50 stands for zero in the data rows.
Here is a table of points, one per row:
c(45, 52, 47, 78, 39, 70, 42, 38, 43, 67, 17, 52, 46, 44, 50, 42, 67, 52, 36, 45, 45, 63, 49, 99,
  33, 27, 67, 95, 29, 35, 43, 61, 54, 47, 68, 68, 65, 38, 22, 63, 56)
c(64, 65, 75, 41, 48, 52, 38, 64, 27, 26, 35, 57, 66, 87, 42, 74, 51, 35, 24, 26, 42, 33, 41, 70,
  35, 31, 57, 36, 61, 67, 65, 70, 46, 34, 59, 49, 72, 65, 22, 49, 28)
c(32, 71, 44, 50, 27, 63, 62, 27, 57, 38, 35, 65, 39, 56, 40, 67, 56, 14, 49, 39, 53, 64, 58, 39,
  38, 36, 84, 14, 40, 23, 55, 55, 70, 47, 67, 29, 44, 49, 44, 58, 35)
c(46, 56, 39, 59, 17, 63, 28, 47, 35, 65, 30, 12, 50, 25, 34, 52, 50, 59, 74, 74, 34, 39, 65, 40,
  15, 59, 44, 48, 99, 53, 49, 55, 31, 50, 44, 38, 52, 81, 58, 65, 48)
c(68, 60, 49, 35, 61, 54, 40, 99, 99, 62, 50, 68, 40, 48, 53, 44, 74, 54, 65, 51, 45, 34, 51, 49,
  26, 51, 51, 50, 34, 27, 50, 55, 50, 39, 55, 61, 08, 66, 37, 47, 61)
c(80, 50, 71, 83, 71, 85, 50, 50, 51, 23, 62, 76, 50, 09, 78, 49, 46, 46, 53, 63, 62, 39, 45, 56,
  40, 60, 59, 41, 81, 30, 49, 52, 84, 56, 74, 44, 85, 36, 69, 30, 51)
c(24, 43, 53, 67, 56, 59, 36, 51, 89, 40, 54, 32, 42, 76, 29, 63, 27, 38, 24, 76, 44, 54, 46, 61,
  40, 77, 35, 48, 42, 66, 15, 32, 77, 47, 74, 69, 44, 66, 49, 38, 11)
c(30, 29, 47, 18, 63, 47, 63, 61, 25, 58, 83, 70, 59, 39, 50, 59, 14, 48, 56, 54, 65, 52, 60, 53,
  15, 37, 60, 74, 37, 64, 35, 88, 54, 32, 35, 25, 51, 51, 61, 29, 47)
c(48, 18, 55, 47, 40, 06, 78, 53, 61, 69, 52, 34, 53, 51, 51, 44, 34, 30, 52, 58, 27, 35, 31, 65,
  41, 74, 54, 29, 61, 44, 62, 61, 38, 48, 58, 44, 61, 17, 31, 41, 44)
c(59, 59, 54, 45, 35, 55, 39, 28, 56, 36, 63, 44, 78, 41, 55, 66, 61, 36, 55, 47, 41, 38, 19, 14,
  45, 38, 20, 69, 31, 69, 31, 82, 47, 87, 68, 67, 42, 32, 62, 44, 58)
c(65, 78, 20, 68, 22, 14, 44, 76, 57, 66, 15, 58, 64, 48, 95, 38, 32, 30, 32, 57, 51, 88, 28, 49,
  60, 42, 46, 52, 42, 72, 66, 31, 66, 44, 31, 43, 60, 57, 71, 35, 41)
c(53, 64, 37, 16, 65, 69, 53, 27, 54, 50, 60, 36, 75, 37, 56, 44, 58, 95, 44, 40, 25, 43, 41, 55,
  62, 62, 45, 57, 33, 43, 65, 56, 68, 43, 49, 27, 41, 52, 72, 70, 29)
c(51, 35, 56, 81, 58, 63, 66, 72, 31, 55, 53, 59, 30, 34, 23, 53, 30, 52, 38, 35, 40, 46, 29, 45,
  37, 33, 35, 41, 42, 47, 68, 41, 40, 54, 16, 51, 22, 31, 68, 81, 38)
c(74, 71, 44, 56, 34, 35, 00, 15, 37, 45, 99, 58, 66, 64, 47, 55, 41, 51, 80, 75, 40, 59, 48, 54,
  43, 35, 38, 43, 49, 37, 47, 13, 62, 21, 33, 59, 36, 13, 24, 49, 55)
c(50, 65, 39, 56, 60, 62, 58, 60, 31, 44, 47, 30, 43, 49, 36, 69, 35, 24, 27, 30, 30, 43, 63, 25,
  78, 83, 52, 78, 42, 26, 74, 60, 39, 05, 50, 64, 56, 37, 70, 28, 77)
c(36, 52, 53, 27, 59, 61, 25, 42, 59, 79, 37, 57, 64, 62, 39, 17, 28, 27, 53, 32, 95, 18, 64, 45,
  60, 56, 51, 40, 64, 54, 71, 30, 51, 82, 43, 85, 56, 26, 72, 42, 42)
c(45, 68, 64, 67, 71, 69, 36, 57, 73, 54, 47, 15, 47, 69, 68, 70, 37, 78, 40, 43, 58, 64, 64, 49,
  60, 52, 58, 41, 61, 46, 59, 66, 25, 85, 34, 26, 29, 40, 28, 24, 55)
c(78, 85, 53, 51, 50, 50, 69, 39, 68, 49, 57, 69, 13, 95, 40, 12, 42, 50, 52, 78, 26, 29, 85, 45,
  70, 54, 47, 71, 57, 72, 21, 69, 52, 78, 31, 42, 69, 46, 57, 81, 50)
c(41, 29, 19, 67, 37, 63, 57, 43, 52, 35, 39, 68, 43, 58, 33, 47, 47, 67, 83, 35, 58, 52, 60, 53,
  54, 71, 04, 42, 26, 58, 84, 52, 61, 53, 40, 31, 79, 62, 30, 31, 55)
c(30, 46, 60, 48, 38, 36, 42, 60, 51, 59, 58, 83, 73, 43, 29, 71, 88, 68, 28, 63, 61, 64, 54, 53,
  64, 74, 56, 57, 67, 46, 56, 66, 32, 44, 39, 34, 54, 41, 61, 67, 47)
c(59, 17, 40, 58, 61, 49, 62, 58, 31, 73, 58, 46, 46, 74, 80, 78, 63, 45, 83, 58, 70, 45, 37, 31,
  51, 63, 74, 75, 49, 55, 73, 46, 53, 51, 65, 54, 44, 51, 47, 88, 42)
c(73, 04, 41, 46, 62, 71, 20, 64, 46, 67, 47, 30, 63, 31, 59, 30, 60, 28, 43, 47, 38, 60, 82, 28,
  99, 23, 45, 34, 34, 68, 10, 48, 40, 24, 62, 21, 47, 51, 42, 71, 52)
c(66, 60, 33, 37, 42, 45, 51, 41, 34, 42, 52, 45, 38, 53, 56, 27, 46, 57, 21, 54, 95, 36, 29, 52,
  46, 80, 42, 57, 36, 30, 21, 23, 16, 63, 71, 19, 32, 51, 48, 47, 56)
c(67, 12, 78, 19, 32, 53, 48, 38, 60, 42, 21, 67, 35, 48, 33, 49, 32, 62, 53, 64, 50, 61, 36, 51,
  66, 44, 71, 62, 60, 59, 71, 40, 52, 49, 42, 54, 35, 50, 61, 26, 68)
c(44, 60, 51, 26, 43, 69, 97, 80, 43, 39, 49, 24, 56, 49, 39, 32, 74, 54, 55, 41, 72, 62, 34, 37,
  48, 32, 35, 58, 83, 63, 23, 37, 93, 36, 29, 57, 51, 21, 16, 41, 58)
c(52, 57, 99, 80, 39, 30, 82, 43, 56, 47, 65, 35, 82, 52, 51, 39, 58, 36, 84, 28, 78, 57, 76, 85,
  63, 40, 29, 55, 44, 56, 53, 45, 39, 44, 65, 49, 13, 81, 83, 59, 62)
c(32, 44, 50, 45, 62, 64, 68, 41, 53, 69, 72, 62, 52, 58, 58, 67, 63, 32, 28, 50, 19, 68, 47, 55,
  32, 41, 47, 48, 56, 57, 68, 25, 41, 63, 55, 43, 67, 69, 49, 49, 83)
c(26, 50, 60, 40, 72, 35, 30, 34, 61, 40, 55, 31, 14, 44, 53, 42, 75, 36, 58, 57, 59, 55, 16, 64,
  51, 44, 54, 44, 48, 39, 50, 65, 44, 32, 23, 47, 75, 63, 63, 52, 60)
c(34, 52, 53, 76, 60, 46, 54, 38, 11, 78, 45, 68, 46, 52, 53, 21, 72, 78, 57, 40, 35, 50, 35, 38,
  51, 81, 83, 04, 40, 78, 30, 65, 51, 40, 49, 70, 31, 66, 46, 34, 68)
c(71, 43, 24, 37, 32, 48, 63, 44, 63, 42, 66, 29, 51, 38, 59, 69, 56, 66, 40, 54, 64, 40, 66, 70,
  62, 50, 63, 19, 40, 47, 42, 52, 42, 66, 24, 91, 58, 64, 57, 48, 51)
c(28, 31, 35, 58, 43, 18, 36, 77, 44, 06, 65, 43, 53, 47, 41, 29, 58, 61, 59, 14, 20, 42, 58, 44,
  46, 42, 88, 75, 57, 40, 45, 12, 58, 86, 53, 47, 65, 63, 51, 50, 38)
c(18, 57, 33, 39, 83, 07, 53, 47, 35, 23, 31, 57, 39, 39, 53, 47, 34, 64, 36, 94, 57, 39, 69, 46,
  72, 11, 30, 43, 56, 51, 78, 64, 54, 54, 89, 64, 30, 52, 38, 61, 70)
c(60, 68, 76, 32, 69, 37, 58, 32, 49, 64, 25, 72, 35, 30, 67, 80, 40, 75, 66, 27, 51, 80, 63, 24,
  44, 47, 26, 50, 47, 30, 21, 31, 19, 46, 57, 78, 78, 62, 41, 51, 17)
These points spread out most along one direction. How far along it is each point below, from 0 to 99? 50 is the average, and the first point above lies past it. One standard deviation of the points above along it is 16.
c(78, 85, 53, 51, 50, 50, 69, 39, 68, 49, 57, 69, 13, 95, 40, 12, 42, 50, 52, 78, 26, 29, 85, 45,
  70, 54, 47, 71, 57, 72, 21, 69, 52, 78, 31, 42, 69, 46, 57, 81, 50) 3
c(68, 60, 49, 35, 61, 54, 40, 99, 99, 62, 50, 68, 40, 48, 53, 44, 74, 54, 65, 51, 45, 34, 51, 49,
  26, 51, 51, 50, 34, 27, 50, 55, 50, 39, 55, 61, 08, 66, 37, 47, 61) 43
c(41, 29, 19, 67, 37, 63, 57, 43, 52, 35, 39, 68, 43, 58, 33, 47, 47, 67, 83, 35, 58, 52, 60, 53,
  54, 71, 04, 42, 26, 58, 84, 52, 61, 53, 40, 31, 79, 62, 30, 31, 55) 58
c(28, 31, 35, 58, 43, 18, 36, 77, 44, 06, 65, 43, 53, 47, 41, 29, 58, 61, 59, 14, 20, 42, 58, 44,
  46, 42, 88, 75, 57, 40, 45, 12, 58, 86, 53, 47, 65, 63, 51, 50, 38) 56
c(52, 57, 99, 80, 39, 30, 82, 43, 56, 47, 65, 35, 82, 52, 51, 39, 58, 36, 84, 28, 78, 57, 76, 85,
  63, 40, 29, 55, 44, 56, 53, 45, 39, 44, 65, 49, 13, 81, 83, 59, 62) 36
c(32, 71, 44, 50, 27, 63, 62, 27, 57, 38, 35, 65, 39, 56, 40, 67, 56, 14, 49, 39, 53, 64, 58, 39,
  38, 36, 84, 14, 40, 23, 55, 55, 70, 47, 67, 29, 44, 49, 44, 58, 35) 68
c(50, 65, 39, 56, 60, 62, 58, 60, 31, 44, 47, 30, 43, 49, 36, 69, 35, 24, 27, 30, 30, 43, 63, 25,
  78, 83, 52, 78, 42, 26, 74, 60, 39, 05, 50, 64, 56, 37, 70, 28, 77) 71
c(26, 50, 60, 40, 72, 35, 30, 34, 61, 40, 55, 31, 14, 44, 53, 42, 75, 36, 58, 57, 59, 55, 16, 64,
  51, 44, 54, 44, 48, 39, 50, 65, 44, 32, 23, 47, 75, 63, 63, 52, 60) 59
c(74, 71, 44, 56, 34, 35, 00, 15, 37, 45, 99, 58, 66, 64, 47, 55, 41, 51, 80, 75, 40, 59, 48, 54,
  43, 35, 38, 43, 49, 37, 47, 13, 62, 21, 33, 59, 36, 13, 24, 49, 55) 32
c(59, 59, 54, 45, 35, 55, 39, 28, 56, 36, 63, 44, 78, 41, 55, 66, 61, 36, 55, 47, 41, 38, 19, 14,
  45, 38, 20, 69, 31, 69, 31, 82, 47, 87, 68, 67, 42, 32, 62, 44, 58) 33
c(44, 60, 51, 26, 43, 69, 97, 80, 43, 39, 49, 24, 56, 49, 39, 32, 74, 54, 55, 41, 72, 62, 34, 37,
  48, 32, 35, 58, 83, 63, 23, 37, 93, 36, 29, 57, 51, 21, 16, 41, 58) 50
c(67, 12, 78, 19, 32, 53, 48, 38, 60, 42, 21, 67, 35, 48, 33, 49, 32, 62, 53, 64, 50, 61, 36, 51,
  66, 44, 71, 62, 60, 59, 71, 40, 52, 49, 42, 54, 35, 50, 61, 26, 68) 56
